First come named turns, each shown by rows before and after it. For each pair of rows after them, which turns, in which order, take the first row to the second? The first pair is done for you.
k_382:
[-51 -18  -2 -19 -37 -11  -8  25  44   7  24  32  -4  15 -26  -7   7  12
   4] -> [ 15 -12   6 -11 -31 -35 -16  -6   3 -24 -48  33 -34  -9 -12 -26 -15  -1
  40]
[ 17  29 -18  -6   7   4   0  -1   7 -32 -11   4 -12  -9 -21   3   1 -14
  26] -> [  8  -6  20  15  20   2 -16  -4  -2  -1 -16 -29  24 -16  19  13 -23  -8
  -6]
[ 46  47 -18  15   3 -23   5 -22 -17 -20  -3  18 -12 -35 -28  -9  23  -1
  11] -> [ 16  -1  30  34  18 -21 -12 -16 -25  23   9 -30  34 -36  19   6  -4  10
 -38]
[-12 -21  29 -28 -34 -36 -15  17  18  30  42 -28  32  -4   3  21 -54  16
   8] -> [  9  22 -14 -47 -47 -35   0  16  25  -4  39   8  -7   4 -41   7 -28   7
  42]
k_689:
[ 44   7 -22  29  -6  -7  38 -44 -15   5 -39   3  15  22 -10  -8  28 -35
  -7] -> [ 71  12 -26  19   6 -20  24 -50  -6  12 -18  -7  26  -6   2   0  -1 -31
 -12]
[ 48 -19  22  34  31  -6  -2 -11 -44  17 -47 -17   8 -45  11   5   0 -30
 -39] -> [ 56 -17  15   5  30 -29 -18   1 -26  31 -15 -26  21 -61  16  26 -30  -9
 -30]
[ 30 -22  13 -18  26  17  24  -5 -41 -10   8   5  11 -12  35   4 -16 -24
 -24] -> [ 26 -27   8 -32  22   6  21   9 -29  -4  24   1  15 -16  36  14 -20 -17
 -18]
k_581:
[ -2 -29  14 -31   7   5  10  14   6   0  23  37  -9  15 -16   7  23  15
  -2] -> [  2 -31  24   4  29  26   3  -2  -8   2  22  17  13  -8   9  11  14   5
 -39]
[-40   6  -8  -6 -29   8  26  22   9  -4  -2  22  -5  50 -34   3  47  -7
  19] -> [-32  -4  14  51  11  38  20  -2  -8  10  -4 -14  32  17   7   4  27 -24
 -40]
[  4 -12 -11  58  -9  50  31  10  -1 -21 -18  -8 -49 -13  -7 -25  20 -28
  37] -> [-21 -29  -3  43 -25  45  32  21   5 -10 -17  -5 -49   9  -9 -22  26 -13
  43]

(2 to 4 turns a pair)
[-38 -47   5 -34 -21 -18   2  30  16  28  18 -13  -6  52 -12   3   6  21
  15] -> [ 14 -19 -11 -12 -17 -16  13  -4 -16 -14 -45   6 -45  44 -24 -22  15  -1
  49] | k_382, k_689
[-27  11  -7  59   2  31  10   5 -21 -23  -8   6  12  18  -5 -22  36  -6
 -28] -> [ -8 -19  26  51  -1   1  -4   6 -38 -14 -46 -10  13   8  21 -19   7   0
 -13] | k_382, k_581, k_382
[-10  22 -12  12   6  28   7  15   2 -23  -2  22 -18  19 -56 -33  28 -22
 -24] -> [ 11 -14  31  36  23  10 -10  -2 -30  -4 -47 -12   3  -2  -5 -26  -8 -21
 -35] | k_382, k_382, k_382, k_382
[-26  13 -26 -25 -36   5  32  16  28  -6  20  29 -25  44 -47   0  42   4
  15] -> [ 47  15 -17   9  26   5 -10 -12   8  13  36 -30  29 -47  25  12 -39  -4
 -36] | k_581, k_581, k_382, k_689
[ 37 -20  34  14   6 -21 -29 -32 -26   8 -48 -26   9 -14  34  15 -46  -9
 -31] -> [ -8  36 -34  29   7  41   4 -22  14  -3  41   4  15   3 -25   7  14 -22
 -66] | k_382, k_689, k_581
[ 22  40  14  37 -12  18  11   1  23  -2 -49  11 -30  14 -22  -6  39  -9
   3] -> [ 26  34   4 -24 -15 -20 -15  29  57  22   6   1 -10  -8 -15  23  -2  23
  21] | k_689, k_689, k_689, k_689
[ 49  -7   6 -13   6 -26 -17  -2  -9  -3 -21  -7  -2 -26  17  13 -34   6
   3] -> [ 20 -25  22 -18   1 -28 -19  13   0  13  -6 -13   6 -16  22  21 -31  16
  -2] | k_689, k_581
[-26  25  32   0  38  -2  10  -5  -9  24  37 -54  39   0  29  19 -42 -57
 -27] -> [  1  68 -20 -54  11 -30  16  15  20  -5  47 -10 -10   7 -21  14 -28 -49
  34] | k_581, k_689
[ 44  -5   2 -16  26 -12 -14  -8  -7   1 -31 -11   5 -24  11  12 -21  -5
  18] -> [ 19  11 -21 -16  30  13 -14   7  23  10  29 -12  27 -29  -4  18 -13  -2
  -9] | k_382, k_581
[ 43  35 -30  26  -8  -1   5 -38   7 -17  17   6  -5 -15 -16   8   8   2
  12] -> [ -9 -13  18  51  -5  15   2 -28  -2  19  16 -22  31   0  16  14   4  14
 -29] | k_581, k_581
[-20 -15  24 -17 -12 -27   7  14  -6   4 -31  10 -20  18  15   0  -1   9
  22] -> [-26  -8  17 -20 -14 -25  10  16   2   2 -19  21 -26  24   2  -5   8   8
  26] | k_382, k_382
[ 42  -3  20  14 -16 -35  -2  -7 -41   5 -44  -6  -7 -13  16  14 -24  -6
  13] -> [ -7  28 -18 -23 -36 -30  10  26  10  10  34  28 -12  13 -34  20   9  11
  12] | k_382, k_581, k_382, k_581
[ 75  47 -35 -25  20 -25 -10 -14  11 -32 -13  25 -17 -34 -24  -3 -34  -7
  40] -> [ 11  33 -20 -20 -18 -13  24  -1   5 -37 -48  46 -45  32 -54 -17  25 -12
  56] | k_689, k_689, k_689, k_689
[  2 -46  32  -3   5 -16 -20  -6 -22  12 -52  35 -44  22  -9  17   9  -4
  18] -> [-21 -49  33 -10  22 -12 -41   5   4  47  22   8   1  -6  13  36 -20   9
 -23] | k_581, k_689, k_581, k_382
[-14  -3 -22  52  25  40   4 -22   4  13  30  -7  30  -4  28 -13  22 -27
 -60] -> [-53 -24  -7  46   0  40  13 -12  -4  15  11   2  20  29  16 -19  39 -21
 -52] | k_382, k_581, k_581
[ 59  19  11  25  19 -23 -47  14  -1   9 -22  27  38 -20  31 -17 -21  12
 -31] -> [ 59  50 -23   9   3 -16 -33  18  19 -12  -8  57  14 -10  -9 -28   8  11
  -9] | k_382, k_382
[-68 -12  10  -3  18  18   2   7  12   4   1  12 -12  30  -4   3  36   5
 -48] -> [ 22  26 -18   7  32   4  -6 -27 -12 -39 -51  21 -45  -4  -6 -15  19 -13
 -10] | k_382, k_689
[-65  31   2 -20 -13  -1  23  51  37  39  69  -5  11  13 -34  26   2  28
 -43] -> [  0  81 -39 -20   1   2  21  34  36   7  69   8  -8 -24 -56  16  -4  10
 -25] | k_581, k_581
[ -2  44 -37 -16   6   5   0  12  34 -12  53  10   3  -9 -34  16   1   3
  -1] -> [-15  44 -30  15   3  28  20  -2  11 -25  14  22  -8  13 -42   0  39  -9
  -1] | k_689, k_689, k_689
[-35  40 -22 -51 -27  -3  38 -21 -16 -29  11   0   8 -11   3 -61  18 -58
   5] -> [-12  50 -24 -45 -10  -6  28 -31 -16 -29  18  -8  16 -32  14 -60   3 -59
   1] | k_689, k_689
[ -2  16  -8  12  23  11   1   7   7  22  29 -17  44 -11  27   5 -23  -4
 -35] -> [-19  22  -7  37  14  39  26  -5 -12  -1   1   8  24  21   7 -16  19 -18
 -30] | k_382, k_581, k_689, k_581
[  4 -15  11 -16   6 -13 -11  24   3  38  20 -28  31 -35  39  20 -35   6
 -28] -> [ 26  18 -18 -32   8 -14  -9  21  19  17  41 -12  18 -47  19  12 -37   4
 -14] | k_581, k_382
[ 13 -30  39 -15  13  -7  -6 -17 -36  19 -27 -37  16  -4  44   0 -19  12
 -31] -> [ 65  20  -7 -40  21 -17  -9 -21 -27 -12 -11 -13  -9 -34  21  -6 -33   4
  -1] | k_689, k_581
[-10   2 -26 -55 -28 -34  37  10  41  -3  63 -13  -2  -3 -44   2  42  16
  19] -> [ 49  28 -38  25   5   7  53 -48  -9 -37   0 -19 -14 -32 -28 -25  55 -25
  -2] | k_689, k_581, k_382, k_689
[ 27 -44  43 -10 -23  16 -18  13 -43  20 -29 -27  -5 -13   8  20 -53 -11
  -6] -> [ 20 -39  33 -33 -45   5  -9  21 -32   8 -39  -1 -31   8 -23  14 -29  -9
  32] | k_581, k_581, k_689
[ 69  20 -27   2  31  -8 -20 -12 -10 -11  17  16 -12 -60  -1  -9 -19   9
 -12] -> [ 36 -34  35  33  20  -3 -14 -20 -54   0 -47   1 -11 -27  28 -16  -8  10
 -21] | k_581, k_689, k_382, k_581
[-13  16  -4 -41   0   8  -8  32  29   7  38  38 -35 -15  -1  13 -12  13
  31] -> [-10 -26  39 -29   5 -10 -18  19  -2  18 -17  14 -26 -19  43  16 -41  17
  29] | k_382, k_581
[ -3  16  -1  27   0  56 -20   6   0 -24  27  -2  -4   6 -10 -18  25 -37
 -19] -> [ 18   7   8  27  13  54 -32   2  -3 -18  27 -16   9 -14  10  -8  -1 -35
 -23] | k_689, k_382, k_382
[-14 -37  40 -57 -31 -55 -11  22   0  17 -23   3 -10  26   8  10 -31  21
  24] -> [-10 -19  44  50  14  26   7 -24 -38   5 -40 -21  14   3  33 -16 -11 -23
 -50] | k_382, k_689, k_581
[-20 -42  43 -64 -22 -42 -17  48   7  30 -23 -16 -14  41  23  11 -40  46
   6] -> [ 92  24  -7 -22  26 -18 -22  -4 -22 -21 -47  -9 -33 -20  24 -10 -59   8
  13] | k_382, k_382, k_581, k_581
[  7  26   3  47  36  45 -11 -23   1  11  49 -44  41 -35  22   6 -14 -25
 -55] -> [-52  -5  35  59  -4  55  20 -20 -23  -2 -23 -16   8  38   2 -11  42 -28
 -35] | k_581, k_581, k_689, k_689
[ 29   5   1 -59  13 -52 -23  29  17   0  15  -4  -4 -20   0  33 -52  28
  37] -> [-26   2   4 -62 -17 -42   0  44  22   0  12  21 -20  31 -29  17  -3  32
  43] | k_382, k_382, k_689
[ 11  28 -38   6  21 -15 -16  25  17  -5  25  -6   8 -14 -15 -10 -12  -9
  30] -> [  1   5 -12 -15  10 -39 -27  33  13   4   1 -10   4   2  -2  -3 -19   4
  46] | k_382, k_581
[ -9  31 -40 -23 -12 -13   3  27  39  11  61  10   4   3 -32  15   1   6
   8] -> [ 45  13 -17 -30  -7 -58 -15   7   9   7  -9   3 -11 -18   0  16 -32   7
  41] | k_382, k_689
[ 20   5 -11   5  18   6 -23  -4   7  19  24 -27  22 -34  25  12 -41   3
 -15] -> [ 54  25 -29   0  14   3 -18 -14   3  -5   2  -7   1 -36   8   3 -34  -2
  10] | k_382, k_382
[-41  17 -28  19 -16  31  35   6  22 -13  25 -15  28   5  11   5   8 -35
 -71] -> [ 25   6 -26 -50 -21 -44  -1  17  24 -14  12 -19   7 -32  24  29 -53  -8
  -8] | k_581, k_382, k_689, k_689
[ 99  69 -59 -11  10 -15 -29  -4  43 -18  92  -7 -10 -56 -17  -2 -35 -17
   1] -> [-24 -24  38  97  15  61   7 -21 -17  24  23 -52  39  10  43 -20  12 -39
 -93] | k_581, k_689, k_581
[  2 -40  26 -44 -13 -41 -13   8 -18   7 -24  -8  -5   4  33  -2 -31  16
  12] -> [ -7 -21  16 -20 -28 -17  16  -4 -30 -18 -51  18 -36  34   0 -22  16   1
  20] | k_382, k_689, k_382
[-17   8  -5 -55 -17 -22  -6  32  15 -18  11  14 -27  49 -47   1  18  16
  53] -> [-70 -18  19  -7  -2  19  -2  30  13  18  38 -11  25  53 -14   1  24  10
 -21] | k_689, k_382, k_689, k_382
[  4 -24  35  21 -10  19 -10 -42 -19   2 -55   8  -6  12  23  -6  25  -5
  -3] -> [ 13   8   4  33  -4  37  -1 -51  -6 -11 -36  20 -10   8   5 -20  42 -16
  -7] | k_382, k_382, k_581, k_581
[ -7  15  15  38  -2  24   6 -30 -21   3 -39  -8  -6  -2  71  -8 -28   2
 -21] -> [-21   6  15   4  -5   4 -10 -10   4  27   4 -18  11 -13  74  10 -49  21
 -24] | k_581, k_689, k_382
